In the data rows, zero lies at 4.5, halfway between 4 and 5.
Here are some points, one per row:
[6 8 5 4 4 7 5 2 4 6 9 4 5 4 3 4 4 1 5 6 1 5 2 5 5 5 5 6 4 2 4 7 3 6 7 3 3
 5 3 4 3 5 2 6 3 3 4 4 5 5 6 5 4 2 4 0 4 5 4 2 6 3 6 8]
[6 4 3 4 5 1 6 6 2 4 5 4 4 3 3 8 3 6 5 5 6 6 3 4 6 5 5 5 3 4 4 4 6 3 5 8 7
 5 4 7 5 5 3 4 7 3 6 1 5 4 6 5 2 5 3 8 5 5 6 5 3 5 6 4]
[3 1 4 4 3 5 5 6 4 1 6 8 4 5 2 7 4 6 5 3 2 4 2 5 5 5 5 3 4 3 5 4 6 6 5 2 4
 3 3 3 8 5 5 4 3 5 4 5 5 4 3 7 7 4 3 4 3 5 8 5 2 3 4 7]
[5 1 5 4 5 6 5 4 4 1 4 3 5 6 5 7 3 7 3 5 6 3 5 4 4 5 6 5 4 5 5 4 5 6 2 2 5
 4 3 2 6 7 4 6 5 7 4 4 5 4 5 5 8 4 3 3 4 6 5 5 1 2 1 4]
[4 5 5 4 4 4 2 7 0 5 3 2 5 7 6 4 9 2 2 5 5 3 5 5 3 5 6 3 5 5 5 4 4 5 3 4 4
 4 5 4 5 5 2 6 4 2 6 3 4 8 5 5 9 6 9 7 5 5 6 7 5 4 5 4]
[4 4 5 4 4 6 2 6 7 5 3 4 5 3 4 2 4 3 6 5 7 7 6 4 7 5 2 4 4 4 5 5 4 3 5 3 7
 7 4 6 5 5 4 3 6 4 5 4 4 4 4 9 3 5 3 4 5 5 5 5 5 6 4 4]
[8 6 5 4 4 6 5 6 5 5 5 5 5 4 2 5 4 7 6 5 1 4 7 5 4 5 4 7 5 7 3 8 5 5 5 3 3
 6 3 4 3 5 4 6 3 4 3 0 5 4 4 7 3 3 5 6 5 4 4 3 7 2 6 8]
[3 5 5 4 4 6 7 0 4 7 4 6 5 6 6 4 3 1 6 4 4 4 6 5 3 5 7 2 5 5 5 3 3 5 3 7 3
 6 5 5 6 4 3 5 2 5 3 4 4 4 4 5 5 0 3 9 4 4 6 8 1 4 2 6]
[5 5 3 7 9 8 2 6 9 7 6 3 4 3 5 6 5 5 3 2 5 7 4 3 5 2 3 5 3 6 5 3 2 4 7 7 4
 5 9 6 3 0 6 3 5 9 8 6 0 4 3 4 5 2 5 7 1 4 1 4 5 5 6 6]
[5 5 3 4 2 7 6 1 4 7 2 6 5 4 1 7 3 6 2 6 5 5 6 5 6 5 3 4 4 6 3 4 3 3 7 7 6
 6 9 5 2 0 9 1 2 2 7 6 6 4 5 6 9 5 3 3 6 6 2 4 7 5 5 7]
[5 2 5 4 3 2 5 4 5 2 5 7 4 7 5 2 4 4 7 4 5 4 5 5 4 4 5 5 4 7 3 4 2 6 3 6 6
 5 4 3 5 7 4 6 6 4 5 6 3 4 2 4 9 5 3 4 6 7 5 3 9 3 4 4]
[3 1 3 4 3 3 6 5 2 3 6 3 5 4 3 7 6 3 5 5 6 5 4 5 5 5 5 3 3 6 5 3 7 5 5 7 6
 5 5 4 6 3 6 3 3 2 7 5 5 5 4 3 0 5 8 4 5 7 5 6 2 3 7 6]
[4 6 5 4 4 7 2 7 5 5 6 5 5 4 5 3 3 5 6 7 5 4 6 5 5 5 4 4 4 5 7 4 5 4 5 4 4
 4 4 5 4 4 4 5 4 2 6 4 6 3 7 3 4 2 3 7 6 4 5 4 3 6 4 3]
[4 7 6 4 4 0 3 7 5 6 5 7 4 3 6 7 4 6 7 6 7 5 7 5 6 5 3 6 5 4 7 5 5 3 4 1 6
 5 5 5 3 5 5 4 6 5 1 6 6 4 7 8 5 3 4 5 4 4 3 3 2 8 5 1]
[6 6 6 4 3 4 2 1 5 3 3 8 4 4 1 2 4 2 1 5 5 6 6 5 6 6 2 5 5 5 5 4 4 2 6 5 7
 6 6 5 3 7 4 3 8 2 3 6 4 4 5 4 8 5 4 3 4 6 2 3 4 6 3 0]
[4 5 5 4 4 6 7 2 7 4 9 3 4 6 6 4 9 6 5 6 5 3 6 5 3 5 5 3 4 0 4 4 1 4 2 4 4
 3 4 4 4 6 4 6 5 2 5 4 4 8 6 3 3 9 9 5 4 4 5 6 1 4 3 2]
[3 6 3 4 4 4 5 6 5 5 5 4 5 2 6 3 3 3 6 6 3 3 2 4 2 5 7 7 5 2 3 6 8 5 5 6 0
 0 5 4 5 4 5 7 2 2 3 4 0 4 8 4 8 6 3 2 1 1 5 5 8 5 6 3]
[7 4 3 4 4 9 7 5 0 7 4 4 4 5 4 5 4 5 7 5 5 6 5 5 6 5 3 3 4 8 5 6 5 3 4 6 6
 8 4 7 4 6 4 4 7 6 8 6 4 4 5 0 2 8 3 4 2 6 4 4 1 6 3 7]
[4 5 3 4 3 5 3 4 4 5 7 5 4 2 6 3 3 7 0 3 4 6 6 5 7 5 3 5 4 5 5 5 7 3 6 4 5
 4 4 6 4 5 4 5 4 2 4 2 6 4 3 4 3 5 3 6 2 1 5 6 5 7 6 6]
[8 5 3 4 4 6 5 1 4 5 6 7 5 4 5 5 4 6 6 5 2 1 5 4 3 5 4 6 5 4 4 8 6 6 4 4 3
 3 2 3 3 6 4 6 4 5 5 4 6 4 4 6 5 5 4 3 4 5 4 2 6 3 9 5]
[8 4 1 5 4 7 7 9 6 5 0 5 5 2 6 3 4 1 4 4 6 6 5 4 5 5 3 5 4 1 5 7 4 2 6 6 5
 5 4 7 3 6 3 6 7 8 4 1 6 4 4 5 5 8 4 3 6 4 4 5 1 4 4 6]
[5 5 6 6 9 6 2 5 7 4 7 3 5 8 4 5 4 0 5 1 2 3 5 3 3 2 6 1 4 0 5 1 5 6 3 6 3
 5 5 4 5 4 3 3 4 6 4 7 6 3 2 3 0 9 5 4 6 4 4 4 5 4 5 4]
[5 6 8 4 3 3 7 7 6 4 2 6 4 7 2 2 3 7 0 4 3 3 4 5 3 5 6 4 5 3 4 3 3 5 4 4 5
 6 3 3 4 6 3 5 5 1 5 6 4 4 2 3 2 2 3 5 4 7 4 1 1 4 4 4]
[6 5 5 4 4 3 5 4 4 3 3 7 5 6 6 2 4 6 5 7 3 3 4 4 4 4 5 5 5 7 3 3 2 6 5 5 5
 4 4 3 3 5 2 6 6 6 4 6 5 4 9 5 1 6 4 4 4 6 4 2 7 3 4 7]
[2 2 4 4 4 0 6 5 7 1 5 3 5 4 3 9 4 3 5 6 5 6 1 5 7 5 3 4 9 4 4 4 7 4 6 9 7
 4 5 5 6 5 6 3 6 3 4 5 6 4 5 3 5 3 5 4 8 5 6 5 3 6 4 4]
[6 6 5 4 4 5 5 2 2 4 0 4 4 2 5 7 4 4 6 5 3 5 6 5 7 5 3 7 3 1 4 6 3 3 6 7 6
 5 3 6 2 6 4 4 5 4 8 3 4 4 4 6 1 0 4 0 4 2 4 2 8 7 3 5]
[5 3 2 4 4 7 2 3 3 5 3 4 4 3 9 3 4 5 5 5 7 6 2 5 3 5 4 6 4 3 5 5 9 3 3 3 4
 4 6 7 4 4 5 6 9 7 5 2 5 4 4 6 3 5 4 6 6 1 4 5 5 6 9 4]
[4 6 6 4 4 6 5 3 6 6 2 5 4 6 3 5 5 6 5 5 5 5 6 5 4 5 5 5 4 4 3 6 7 5 4 3 5
 6 4 3 5 7 3 7 3 4 5 6 6 4 6 7 4 6 3 7 5 8 4 5 8 3 3 4]
[3 4 5 4 4 5 6 4 5 6 9 5 5 6 7 4 4 4 2 6 7 4 4 5 1 5 5 4 4 5 3 5 3 5 1 4 3
 4 5 3 5 3 4 6 5 8 6 4 7 4 6 4 3 6 3 3 5 5 5 7 9 4 3 1]
[3 1 5 4 4 6 6 4 4 1 2 3 5 4 4 3 4 6 5 4 5 6 2 5 3 5 7 6 5 5 5 5 5 8 2 6 4
 3 3 2 8 5 5 4 5 7 3 5 6 4 3 3 6 4 5 5 1 6 6 6 3 3 6 1]
[4 5 3 4 3 3 4 6 7 6 5 2 5 4 5 6 8 7 5 4 7 6 6 5 5 5 4 3 5 4 4 3 5 2 4 1 6
 6 6 7 4 3 5 2 5 3 1 4 5 8 4 2 3 1 9 5 5 4 5 7 6 7 5 5]
[5 2 0 4 3 2 7 5 5 2 3 5 4 2 5 6 4 2 6 4 4 5 0 5 6 5 4 2 4 7 4 6 3 3 6 1 4
 1 4 7 6 4 6 5 5 5 3 3 6 4 3 5 5 4 3 6 1 1 7 7 3 5 5 5]
[4 4 5 7 9 2 2 4 2 6 4 9 5 3 5 7 4 4 0 2 6 7 5 3 4 2 3 5 6 5 5 5 3 5 6 1 4
 4 8 4 3 0 8 3 4 5 2 5 0 4 3 0 3 6 3 4 8 3 1 5 5 5 2 5]
[4 4 9 4 3 2 5 4 5 5 5 1 4 4 5 7 4 2 5 5 5 4 8 5 4 5 3 7 4 4 3 5 3 6 4 2 4
 5 2 2 4 5 4 6 4 8 3 4 5 3 4 2 6 3 5 4 4 6 3 1 8 3 2 5]
[3 5 7 7 9 4 3 4 4 2 4 3 5 4 2 2 3 7 7 1 1 5 4 3 6 2 3 2 4 4 5 3 3 5 7 4 4
 3 5 4 4 6 5 3 4 4 5 8 5 4 2 6 9 5 3 6 6 3 3 4 5 6 4 3]
[5 5 2 4 3 3 1 3 6 7 4 2 5 5 5 3 9 8 4 4 4 3 6 5 3 5 7 2 5 4 6 2 4 5 3 6 3
 5 4 6 5 4 2 5 3 3 4 6 4 7 3 3 7 5 9 3 5 6 6 6 5 4 2 6]
[1 4 5 4 2 5 6 3 5 4 5 4 4 4 5 3 4 5 4 5 5 4 3 5 2 5 7 9 4 6 5 4 7 7 3 4 2
 1 6 3 6 3 8 4 2 8 5 6 0 4 4 7 2 5 4 5 9 3 5 4 1 5 5 1]
[2 6 6 4 3 5 2 9 5 6 7 5 4 7 6 4 3 4 6 5 6 3 6 5 3 5 5 2 5 7 7 3 4 4 3 7 4
 5 5 4 5 4 3 6 3 6 3 5 6 4 3 3 3 6 2 4 5 5 6 6 3 4 6 5]
[2 4 5 7 9 3 3 4 1 3 4 2 4 5 2 2 8 4 5 1 2 3 3 2 3 2 6 5 4 7 5 2 5 5 5 5 2
 2 6 4 6 3 8 3 1 3 4 6 8 7 3 3 7 4 8 3 4 3 6 4 5 4 4 3]
Along one direction, these points spread out more than along any other. Take the direction at right angles to it along which they spread out most. Go by this last direction. How far along it is each point below, from 0 to 99? 50 is the average, and the first point above lies past it. One standard deviation of the points above along it is 16.
[5 3 2 4 4 7 2 3 3 5 3 4 4 3 9 3 4 5 5 5 7 6 2 5 3 5 4 6 4 3 5 5 9 3 3 3 4
 4 6 7 4 4 5 6 9 7 5 2 5 4 4 6 3 5 4 6 6 1 4 5 5 6 9 4] -> 49
[5 1 5 4 5 6 5 4 4 1 4 3 5 6 5 7 3 7 3 5 6 3 5 4 4 5 6 5 4 5 5 4 5 6 2 2 5
 4 3 2 6 7 4 6 5 7 4 4 5 4 5 5 8 4 3 3 4 6 5 5 1 2 1 4] -> 64
[6 8 5 4 4 7 5 2 4 6 9 4 5 4 3 4 4 1 5 6 1 5 2 5 5 5 5 6 4 2 4 7 3 6 7 3 3
 5 3 4 3 5 2 6 3 3 4 4 5 5 6 5 4 2 4 0 4 5 4 2 6 3 6 8] -> 75
[2 6 6 4 3 5 2 9 5 6 7 5 4 7 6 4 3 4 6 5 6 3 6 5 3 5 5 2 5 7 7 3 4 4 3 7 4
 5 5 4 5 4 3 6 3 6 3 5 6 4 3 3 3 6 2 4 5 5 6 6 3 4 6 5] -> 49
[4 5 5 4 4 4 2 7 0 5 3 2 5 7 6 4 9 2 2 5 5 3 5 5 3 5 6 3 5 5 5 4 4 5 3 4 4
 4 5 4 5 5 2 6 4 2 6 3 4 8 5 5 9 6 9 7 5 5 6 7 5 4 5 4] -> 46
[5 2 0 4 3 2 7 5 5 2 3 5 4 2 5 6 4 2 6 4 4 5 0 5 6 5 4 2 4 7 4 6 3 3 6 1 4
 1 4 7 6 4 6 5 5 5 3 3 6 4 3 5 5 4 3 6 1 1 7 7 3 5 5 5] -> 45
[6 5 5 4 4 3 5 4 4 3 3 7 5 6 6 2 4 6 5 7 3 3 4 4 4 4 5 5 5 7 3 3 2 6 5 5 5
 4 4 3 3 5 2 6 6 6 4 6 5 4 9 5 1 6 4 4 4 6 4 2 7 3 4 7] -> 72
[8 6 5 4 4 6 5 6 5 5 5 5 5 4 2 5 4 7 6 5 1 4 7 5 4 5 4 7 5 7 3 8 5 5 5 3 3
 6 3 4 3 5 4 6 3 4 3 0 5 4 4 7 3 3 5 6 5 4 4 3 7 2 6 8] -> 74
[4 5 5 4 4 6 7 2 7 4 9 3 4 6 6 4 9 6 5 6 5 3 6 5 3 5 5 3 4 0 4 4 1 4 2 4 4
 3 4 4 4 6 4 6 5 2 5 4 4 8 6 3 3 9 9 5 4 4 5 6 1 4 3 2] -> 54
[4 4 5 4 4 6 2 6 7 5 3 4 5 3 4 2 4 3 6 5 7 7 6 4 7 5 2 4 4 4 5 5 4 3 5 3 7
 7 4 6 5 5 4 3 6 4 5 4 4 4 4 9 3 5 3 4 5 5 5 5 5 6 4 4] -> 48
[4 4 9 4 3 2 5 4 5 5 5 1 4 4 5 7 4 2 5 5 5 4 8 5 4 5 3 7 4 4 3 5 3 6 4 2 4
 5 2 2 4 5 4 6 4 8 3 4 5 3 4 2 6 3 5 4 4 6 3 1 8 3 2 5] -> 67
[4 6 6 4 4 6 5 3 6 6 2 5 4 6 3 5 5 6 5 5 5 5 6 5 4 5 5 5 4 4 3 6 7 5 4 3 5
 6 4 3 5 7 3 7 3 4 5 6 6 4 6 7 4 6 3 7 5 8 4 5 8 3 3 4] -> 70
[5 2 5 4 3 2 5 4 5 2 5 7 4 7 5 2 4 4 7 4 5 4 5 5 4 4 5 5 4 7 3 4 2 6 3 6 6
 5 4 3 5 7 4 6 6 4 5 6 3 4 2 4 9 5 3 4 6 7 5 3 9 3 4 4] -> 64
[8 5 3 4 4 6 5 1 4 5 6 7 5 4 5 5 4 6 6 5 2 1 5 4 3 5 4 6 5 4 4 8 6 6 4 4 3
 3 2 3 3 6 4 6 4 5 5 4 6 4 4 6 5 5 4 3 4 5 4 2 6 3 9 5] -> 79
